The rows of Z fall into 3 groups and each row is roughly a mix of its group's hidden directions.
Z (77 x 10):
[[ 3.32  2.32  1.46  2.04  2.61  3.31 -0.36  0.16  0.48  0.49]
 [-3.35 -1.57  0.15 -1.19 -4.60 -1.57  0.48 -1.07 -0.86 -0.54]
 [-1.44  2.18 -2.58 -1.17 -0.96 -2.71 -0.90  2.74  2.69 -1.55]
 [-1.20  0.27  2.26 -2.37 -2.44  2.87 -0.87  3.36 -0.39 -1.57]
 [ 2.19  1.61 -1.29 -1.30  1.70  0.01 -3.24  0.50  1.36  3.85]
 [ 1.56 -1.68  4.09 -0.08 -2.51 -0.05  0.87  0.60 -2.24  2.60]
 [ 2.03  0.01  2.94  3.35  2.36  2.95  0.54  0.38 -1.05  1.16]
 [-0.13  1.15 -2.17  1.72  4.36  2.14  0.00 -1.73  0.92 -2.16]
 [ 2.44  2.17 -0.42  2.04  3.44  2.25  0.11  2.21  2.09 -0.18]
 [ 0.33  3.20  1.34 -0.79  0.27  2.29 -0.42  4.40  1.87 -0.22]
 [-0.35 -0.82  0.62 -1.43 -0.12  3.48 -0.65  4.19  0.45 -2.76]
 [ 1.18  2.98  1.34  2.21  3.54  0.78  2.15  1.19  1.86 -1.24]
 [ 1.88 -0.03  0.30 -3.89 -2.74 -3.07  0.29  0.60 -1.04 -1.99]
 [ 1.80  3.93 -0.30  2.53  1.99 -1.03  0.66 -0.54  2.03  2.45]
 [ 0.92 -3.44  2.26  0.36  0.20  3.07  1.39  1.87 -1.00  2.71]
 [ 3.03 -2.51  2.96 -0.85  0.43  0.29  2.74  0.31 -2.50  1.44]
 [ 4.13 -0.47 -0.36 -1.48  0.00 -2.74 -1.01 -1.86 -1.71  2.57]
 [ 1.44  2.86 -1.75 -0.92  0.61 -1.24 -2.23 -4.23 -1.40  0.43]
 [ 1.03  2.56  1.43  3.14  3.55  1.55  1.36  1.42  1.59 -0.51]
 [ 3.19 -1.58 -1.09 -0.26 -1.56 -3.81 -0.90 -2.20 -1.98  0.84]
 [ 0.76  3.91  2.96 -0.99 -0.57  2.42 -0.69  2.76  0.59  0.95]
 [-2.65  1.05 -0.43 -2.39 -2.70 -3.22  1.80  0.75  2.23  0.83]
 [-2.14  2.27 -2.03  0.26  0.87  1.29 -2.89  1.95  3.43  0.94]
 [-0.49  2.18  0.78 -0.17  3.02  3.32 -0.53  2.93  2.49  0.47]
 [ 3.03  0.39  3.10 -0.91  2.95  2.35  2.00  0.15 -1.65  0.59]
 [-1.19  3.96 -0.36  2.41 -2.07 -1.47  1.34  0.14  2.73  1.51]
 [-3.38 -0.86 -0.50 -1.01 -3.77  0.39  0.52  2.64  1.00 -2.25]
 [ 1.82  1.26  0.03 -1.76  0.29 -0.46 -0.51 -4.40 -2.91  2.19]
 [ 1.64  1.66  0.90  1.10  2.86  3.66 -0.27 -2.53 -2.02 -1.26]
 [ 4.01 -1.58  2.21  1.26  2.37  2.23  1.21  0.49 -1.83 -0.68]
 [ 2.44  3.49  0.45  2.56  2.04 -0.65  0.38 -1.81  0.98  2.69]
 [-3.54 -2.31  1.77 -0.66 -1.74  1.78  2.42  2.07  0.38  1.80]
 [-1.58 -0.91  2.51 -0.91  0.65  4.24  1.91  0.60 -0.84  2.76]
 [-0.84  1.83 -0.43 -1.18 -2.56 -3.13 -0.40  3.79  2.15 -0.19]
 [-0.42  2.49  2.46  1.14 -0.69 -1.61  2.06  3.52  2.37  1.45]
 [ 2.83 -2.24  1.62 -1.00  0.91  0.54  0.35  3.14  0.54  3.62]
 [ 1.38  1.96  3.14  2.28  2.78  1.19  3.17  0.54  0.83  0.35]
 [ 3.23 -0.73  0.20 -1.36 -0.29 -1.38 -0.28 -3.12 -3.01  2.72]
 [-1.28  3.06 -1.21  2.33  2.07 -0.07 -0.09  2.77  3.32 -0.53]
 [ 4.05  1.21  1.26  1.33  2.99  1.44 -0.15  0.77 -1.04 -2.69]
 [ 2.13  3.98  1.54  2.51  0.96  2.63  0.21  0.79  1.63  0.96]
 [-2.25 -2.04 -1.00  2.77  0.66  2.98 -2.07 -1.21 -0.52  2.81]
 [ 2.80  2.71  0.03  3.61  2.35  0.99  0.53 -1.55  1.31  1.43]
 [ 3.41  2.73  2.28  0.11  2.72  1.14 -0.86 -0.94 -0.81  2.42]
 [-3.07 -1.85 -0.41 -0.88 -2.33  1.15 -0.44  0.86  0.69  4.38]
 [-3.40 -1.57 -2.52  0.99 -3.54 -0.82 -1.38 -2.06 -0.38  0.53]
 [ 2.16  3.34  1.23  0.64  2.06  2.82 -0.45  2.91  1.56  0.30]
 [ 1.51  2.90  1.19  2.78  3.21  0.93  0.95  2.28  1.67 -1.11]
 [ 3.46  0.88 -1.25 -0.48  0.59 -1.51 -2.06 -3.66 -2.20  1.21]
 [-2.79 -2.75  2.17  0.77 -1.58  2.07  3.29  0.53 -1.29 -0.95]
 [ 2.30 -1.18 -1.99  0.99  4.72  1.32 -0.16  1.70  0.96 -1.29]
 [-3.47 -0.36 -0.90 -2.10 -3.13 -3.67  0.44  0.36  0.17  0.37]
 [ 0.99 -0.63  1.45  2.57  3.32  3.47  0.93 -2.29 -1.21  0.59]
 [ 3.99  1.56  2.05  1.63  2.66  1.10  0.45  1.55 -0.64 -2.14]
 [ 2.08  0.93  2.34  0.19  3.19  1.73  1.50  3.27  1.20 -1.71]
 [-1.63 -2.01  0.57  0.50 -1.21 -1.06  1.48  4.60  2.57 -1.15]
 [-2.45  3.23 -2.09 -1.43  0.08 -0.72 -2.51  0.57  2.91  1.64]
 [ 1.94  1.69  2.25  3.56  2.60  1.84  0.14  2.53  0.46  0.19]
 [ 4.51  1.05  1.84 -0.32  3.49  0.34  0.66  1.56  0.01 -0.99]
 [-1.57  2.99 -0.33  0.41 -1.54  0.67  0.63  4.07  3.04 -0.63]
 [-1.27 -0.36  1.48  0.54  1.31  2.29  1.18  4.61  2.64 -0.54]
 [-3.46 -1.44 -0.53  2.12 -1.42  1.19 -1.57  0.43  0.60  3.98]
 [ 0.65  5.18  1.68  1.10 -0.64 -0.11  0.31  0.61  1.63  2.50]
 [ 0.85 -3.68  1.05 -2.27  0.85  2.54 -1.37  0.12 -2.77 -1.96]
 [ 2.81  0.91  2.42  0.69  1.10  0.85 -0.73 -3.75 -2.18  2.19]
 [-3.51 -2.42 -0.84 -1.10 -3.85 -1.96  0.58 -0.73 -0.55 -1.11]
 [ 2.45 -2.78  1.90  0.10 -0.09  2.13 -0.69 -2.22 -3.67  0.56]
 [-2.67 -0.49  0.78  1.31  0.26  1.80  1.27  3.92  2.54 -2.17]
 [ 1.11  0.60  1.86  1.68  3.71  2.29  2.88 -2.40 -0.34 -0.30]
 [-1.34 -0.56  1.52  3.65 -0.25  1.92 -1.15  2.01  0.42  3.76]
 [ 1.94  0.84 -1.76 -0.31 -0.99 -3.24 -1.39 -3.99 -1.97 -0.49]
 [-1.52 -0.82  2.98  2.18 -1.45  0.84  0.95  0.94  0.10  4.46]
 [ 1.79  0.65  3.21 -2.85  1.76  1.03  2.47  0.49 -1.13  2.70]
 [ 2.17  3.96  2.13  0.18  1.54  2.43 -0.62  2.29  0.95  1.21]
 [ 2.12 -2.34  0.80 -1.08  0.14  0.34 -0.48  2.67  0.58  4.64]
 [ 1.30 -2.40  1.59 -1.68  0.66 -0.42 -1.14 -3.51 -3.62  0.99]
 [-3.22  0.75 -4.26 -1.43  0.35 -1.22 -0.38 -1.26  2.20 -1.36]]
Here is one row from each group, named. Which group is each of the other rows in?
[ 0.12 -2.30 -1.65  2.20 -2.55 -2.69 -0.23 -1.86 -1.39 -3.02]
N
[-2.40  1.07 -3.71 -2.21  0.59 -1.67  0.67 -1.72  2.04 -2.22]
G
[ 3.26 -1.60 -0.64  0.74  4.67  1.88 -0.61 -0.42 -0.78 -0.65]
D

[-1.15  0.11 -0.03 -0.13 -1.68 -0.77  1.23 -4.69 -3.25 -1.49]
N
[-4.44  1.04 -1.69  1.39 -0.66  1.84 -1.46  1.28  2.63 -1.02]
N
[-3.11 -1.47  0.09  0.39 -1.51 -0.33  0.95  4.18  2.88 -0.27]
N
[ 1.58 -1.18  2.11 -0.38 -0.13  0.35  2.60 -3.09 -3.98 -0.58]
N
[-0.53 -1.36  0.59 -0.35 -4.10 -1.34 -2.39  2.91 -0.63  2.32]
G
[ 0.83  3.98 -0.74 -0.30  2.85  2.15 -1.98 -2.67 -0.43 -0.04]
N
